In the data rows, 128 means zero.
Here are some points:
[ 72 182  79  73 163 141  98 111  83 174 171  83 134  77  99 115]
[160  97 157 150 108 124 148 136 157 101  93 160 139 155 143 138]
[ 97 162  92  90 163 131  91  98 106 168 154  95 114  91  84  92]
[167  86 166 174 102 121 159 141 160  90 103 160 141 165 155 148]
[131 121 138 147 118 133 145 151 128 113 130 132 142 139 151 147]
[112 143 117 109 142 142 120 132 123 139 123 106 129 116 119 113]
[ 82 177  81  76 172 136  93 106  91 179 168  82 130  75  87 103]
[107 152  98  92 159 127  93  97 104 160 141 112 119  97  86  90]
[157 101 152 143 114 124 144 133 159 107  89 149 138 154 136 129]
[166  89 166 162 102 122 159 141 159  90  97 165 151 163 154 148]
[ 93 169  86  87 159 131  86  98  93 172 158  93 114  83  88 101]
[151 105 154 153 112 127 149 140 153 103 114 145 138 154 149 140]
[114 141 109 113 150 130 107 107 116 152 131 114 130 108  97 102]
[109 147 108 109 144 133 111 119 109 148 141 108 116 106 111 114]
[ 99 160 101 100 155 137 108 123 105 158 143  93 122 101 108 109]
[127 128 130 138 123 127 133 138 123 123 134 127 135 131 139 138]
[157  97 158 151 105 128 151 138 161 104  90 160 141 161 143 135]
[ 73 179  81  83 160 141 102 113  82 172 169  77 120  81 103 120]
[146 109 147 154  96 119 147 143 126 101 121 143 122 150 159 157]
[122 134 125 121 129 135 131 141 118 129 128 124 129 125 134 132]
[170  88 165 164 103 121 158 140 162  91 107 164 145 163 153 149]
[120 134 122 122 134 133 125 129 120 134 132 120 124 119 126 127]
[ 88 162  93  98 136 131 110 121  81 153 175  93 111  93 118 138]
Then 23 other points, each followed by its number:
[ 93 161  92 110 135 123 104 112  82 156 170 102 114  99 115 140] 0
[ 94 161  92  91 162 135  95 105  96 168 151  97 124  90  89  99] 1
[ 88 165  94  87 165 150 104 119 103 166 156  93 121  91 100 107] 2
[129 128 124 112 137 121 117 113 131 137 114 124 119 127 110 106] 3
[ 97 159  97  90 165 140 103 111 104 164 138 103 129  92  96  99] 4
[139 114 141 146 117 126 142 134 137 113 126 136 135 140 140 141] 5
[119 139 121 121 139 132 124 129 123 138 129 115 127 121 122 121] 6
[111 145 113 108 153 142 119 124 119 146 138 109 133 111 111 109] 7
[147 111 147 144 124 136 143 138 156 113 105 143 132 141 134 124] 8
[141 114 141 143 106 114 133 130 136 118 121 139 106 141 137 138] 9
[143 115 144 140 113 125 138 138 146 114 113 146 124 144 141 134] 10
[158 103 153 152 119 129 146 134 154 108  90 151 139 154 137 132] 11
[137 116 135 149 100 107 132 130 126 115 128 143 104 141 145 149] 12
[116 143 107 110 122 105  96  99 112 149 147 123  92 114 110 126] 13
[152 109 151 147 115 126 144 140 159 107 100 154 128 148 142 135] 14
[100 156 104 104 154 148 118 132 101 150 151 104 133  98 117 124] 15
[ 82 173  84  72 175 143  95 108  88 175 150  91 130  77  89  97] 16
[160  94 164 167  98 123 160 147 159  89 114 151 144 166 163 155] 17
[160  92 165 173  91 124 161 147 148  85 105 168 146 169 165 155] 18
[153 106 150 147 112 117 139 132 153 110 111 151 125 152 139 135] 19
[ 96 160  99  90 154 137 105 119 104 158 155 103 122  96 107 111] 20
[123 133 122 119 144 135 119 121 128 137 129 119 126 119 111 104] 21
[110 142 115 113 123 131 129 138 109 135 147 111 130 118 138 150] 22
Which of these numbered points is nearest to each point below by angle, seen from the average point of the first points? Its number follows each.
[139 120 138 132 133 131 132 129 145 125 107 138 126 136 125 115] > 8
[136 123 131 126 131 121 122 119 146 130 113 132 115 129 115 110] > 3
[110 148 110 102 152 139 115 119 115 148 144 114 126 106 111 117] > 2
[106 151 107 105 157 142 107 118 116 154 131 111 130 101 101  93] > 4
[130 125 135 140 131 143 143 152 135 118 123 115 127 135 142 134] > 17
[ 94 163  88 100 137 114  89 100  89 160 176  89  96  95 104 127] > 0
[ 83 171  89  89 151 136 104 119  90 162 170  88 117  88 109 122] > 20
[131 124 130 135 117 123 130 129 118 122 130 129 123 132 135 136] > 12
[116 144 111 113 139 127 108 110 116 147 138 115 122 112 109 116] > 1
[119 137 120 116 143 139 122 125 127 140 132 114 124 117 117 107] > 21
[158  97 160 166 108 124 151 141 165  98 101 160 137 165 150 142] > 14
[149 106 151 159  94 123 157 151 140  97 124 149 138 154 168 162] > 5
